B =
[[636 787 811 805 427 787 573 815 811 407 808 808 797 622]
 [555 801 828 801 335 801 490 820 835 326 816 816 818 539]
 [519 507 535 561 556 507 458 563 525 498 548 548 507 509]
 [629 671 675 683 523 671 604 680 674 513 678 678 670 624]
 [544 885 929 893 207 885 448 919 941 194 911 911 910 521]
 [493 545 549 517 583 545 524 528 563 608 532 532 556 497]
 [776 637 613 636 396 637 763 632 578 402 633 633 620 776]
 [569 660 693 709 545 660 494 713 694 495 699 699 667 555]
 [531 428 422 440 757 428 555 428 424 749 428 428 421 537]
 [550 709 748 756 550 709 465 764 753 497 750 750 719 533]]
B[-10,0]: 636
B[-7]: [629, 671, 675, 683, 523, 671, 604, 680, 674, 513, 678, 678, 670, 624]
B[1,-5]: 326
B[9,4]: 550
B[7]: [569, 660, 693, 709, 545, 660, 494, 713, 694, 495, 699, 699, 667, 555]
B[5,-11]: 517
B[:, -13]: [787, 801, 507, 671, 885, 545, 637, 660, 428, 709]
B[-3,5]: 660
B[-2,-13]: 428
B[-6]: [544, 885, 929, 893, 207, 885, 448, 919, 941, 194, 911, 911, 910, 521]
B[-3,-2]: 667
B[:, -1]: [622, 539, 509, 624, 521, 497, 776, 555, 537, 533]
B[:, 3]: [805, 801, 561, 683, 893, 517, 636, 709, 440, 756]
B[5,-5]: 608
B[:, 8]: [811, 835, 525, 674, 941, 563, 578, 694, 424, 753]
B[-8,-10]: 556
B[-4,-14]: 776
B[2,11]: 548
B[:, -14]: [636, 555, 519, 629, 544, 493, 776, 569, 531, 550]
B[-10,4]: 427
B[:, 10]: [808, 816, 548, 678, 911, 532, 633, 699, 428, 750]
B[:, -8]: [573, 490, 458, 604, 448, 524, 763, 494, 555, 465]
B[-2,6]: 555
B[5,4]: 583
B[-4,-10]: 396
B[-4]: [776, 637, 613, 636, 396, 637, 763, 632, 578, 402, 633, 633, 620, 776]
B[-3,-13]: 660
B[:, 11]: [808, 816, 548, 678, 911, 532, 633, 699, 428, 750]
B[-1,8]: 753
B[-5,7]: 528
B[2,-7]: 563
B[-10]: [636, 787, 811, 805, 427, 787, 573, 815, 811, 407, 808, 808, 797, 622]
B[3,2]: 675
B[-7,8]: 674

m =
78,71,74,86,66,66,74,56,51,76,67,54,60,57,79
72,86,58,73,33,73,60,49,75,88,44,71,12,74,60
64,61,60,59,55,60,66,60,47,57,60,50,74,69,61
73,59,78,57,64,71,69,60,77,58,50,28,61,70,41
66,60,57,61,66,57,71,65,50,68,75,65,69,66,64
59,54,74,51,62,66,66,78,63,37,53,57,53,75,57
61,90,63,57,57,76,63,57,58,77,70,69,58,45,61
77,76,48,71,59,77,90,59,46,77,49,42,54,9,55
58,68,65,69,55,62,62,60,52,71,67,54,76,58,68
48,71,56,73,63,69,87,56,55,69,80,68,69,65,49
67,66,54,46,68,9,54,67,64,66,74,63,18,75,67
69,61,71,63,58,34,72,56,57,82,66,51,69,65,76
61,48,72,62,54,49,58,72,53,65,54,62,80,57,87
41,62,60,68,45,42,59,65,74,53,44,53,32,69,57
60,60,62,70,61,75,53,63,60,59,65,71,70,73,68
64,65,66,50,67,42,79,71,54,62,69,43,49,56,51
m[0][0] => 78
m[9][10] => 80
m[4][0] => 66
m[:, 7] => [56, 49, 60, 60, 65, 78, 57, 59, 60, 56, 67, 56, 72, 65, 63, 71]
m[15][12] => 49
m[14][5] => 75
m[0] => [78, 71, 74, 86, 66, 66, 74, 56, 51, 76, 67, 54, 60, 57, 79]
m[9] => [48, 71, 56, 73, 63, 69, 87, 56, 55, 69, 80, 68, 69, 65, 49]
m[6] => [61, 90, 63, 57, 57, 76, 63, 57, 58, 77, 70, 69, 58, 45, 61]
m[13] => [41, 62, 60, 68, 45, 42, 59, 65, 74, 53, 44, 53, 32, 69, 57]
m[1] => [72, 86, 58, 73, 33, 73, 60, 49, 75, 88, 44, 71, 12, 74, 60]
m[8][8] => 52
m[:, 4] => [66, 33, 55, 64, 66, 62, 57, 59, 55, 63, 68, 58, 54, 45, 61, 67]
m[:, 5] => [66, 73, 60, 71, 57, 66, 76, 77, 62, 69, 9, 34, 49, 42, 75, 42]
m[8][7] => 60
m[5][10] => 53
m[5][4] => 62
m[2][12] => 74
m[0][5] => 66
m[1][11] => 71
m[7][0] => 77
m[14][7] => 63
m[2][8] => 47
m[15] => [64, 65, 66, 50, 67, 42, 79, 71, 54, 62, 69, 43, 49, 56, 51]
m[12][5] => 49
m[13][12] => 32
m[14][3] => 70
m[5][7] => 78
m[14] => [60, 60, 62, 70, 61, 75, 53, 63, 60, 59, 65, 71, 70, 73, 68]
m[13][14] => 57
m[4][12] => 69
m[5][14] => 57
m[3][1] => 59
m[2][4] => 55
m[6][2] => 63
m[11][11] => 51
m[14][0] => 60

A =
 -6   30   -5  -24   -7   -7   31
 -5    7   -6  -40   -7   -8    5
 -6    6   -7  -39   -4   -7    6
 -7    4   -7  -40   -6   -7    6
 34   44   -7   13   31   -6   -5
 30   -6   -7   -8   31   -6   -6
 33   16   31   10   31   33   20
 32   46   33   11   32   30   -8
 32   45   33   11   34   31   -5
 32   16   31   10   31   32   20
 -6    6   -6  -39   -6   -6    6
 31   45   34   11   33   32   -6
 32   44   32   12   33   32   -6
 31    5   -6  -40   -5   -4    6
Rows and columns are counted from 0.
row 0 col 0 -> -6
row 3 col 1 -> 4
row 10 col 6 -> 6
row 4 col 5 -> -6
row 2 col 2 -> -7
row 9 col 6 -> 20
row 9 col 2 -> 31
row 9 col 0 -> 32
row 11 col 2 -> 34
row 4 col 4 -> 31
row 5 col 4 -> 31
row 11 col 1 -> 45
row 8 col 2 -> 33
row 8 col 4 -> 34
row 7 col 5 -> 30
row 3 col 6 -> 6
row 11 col 4 -> 33
row 0 col 1 -> 30
row 7 col 1 -> 46
row 12 col 3 -> 12
row 6 col 5 -> 33
row 1 col 4 -> -7
row 12 col 1 -> 44
row 0 col 3 -> -24
row 0 col 5 -> -7
row 6 col 0 -> 33
row 8 col 3 -> 11
row 9 col 5 -> 32
row 1 col 6 -> 5
row 11 col 0 -> 31
row 11 col 5 -> 32
row 2 col 0 -> -6
row 13 col 2 -> -6
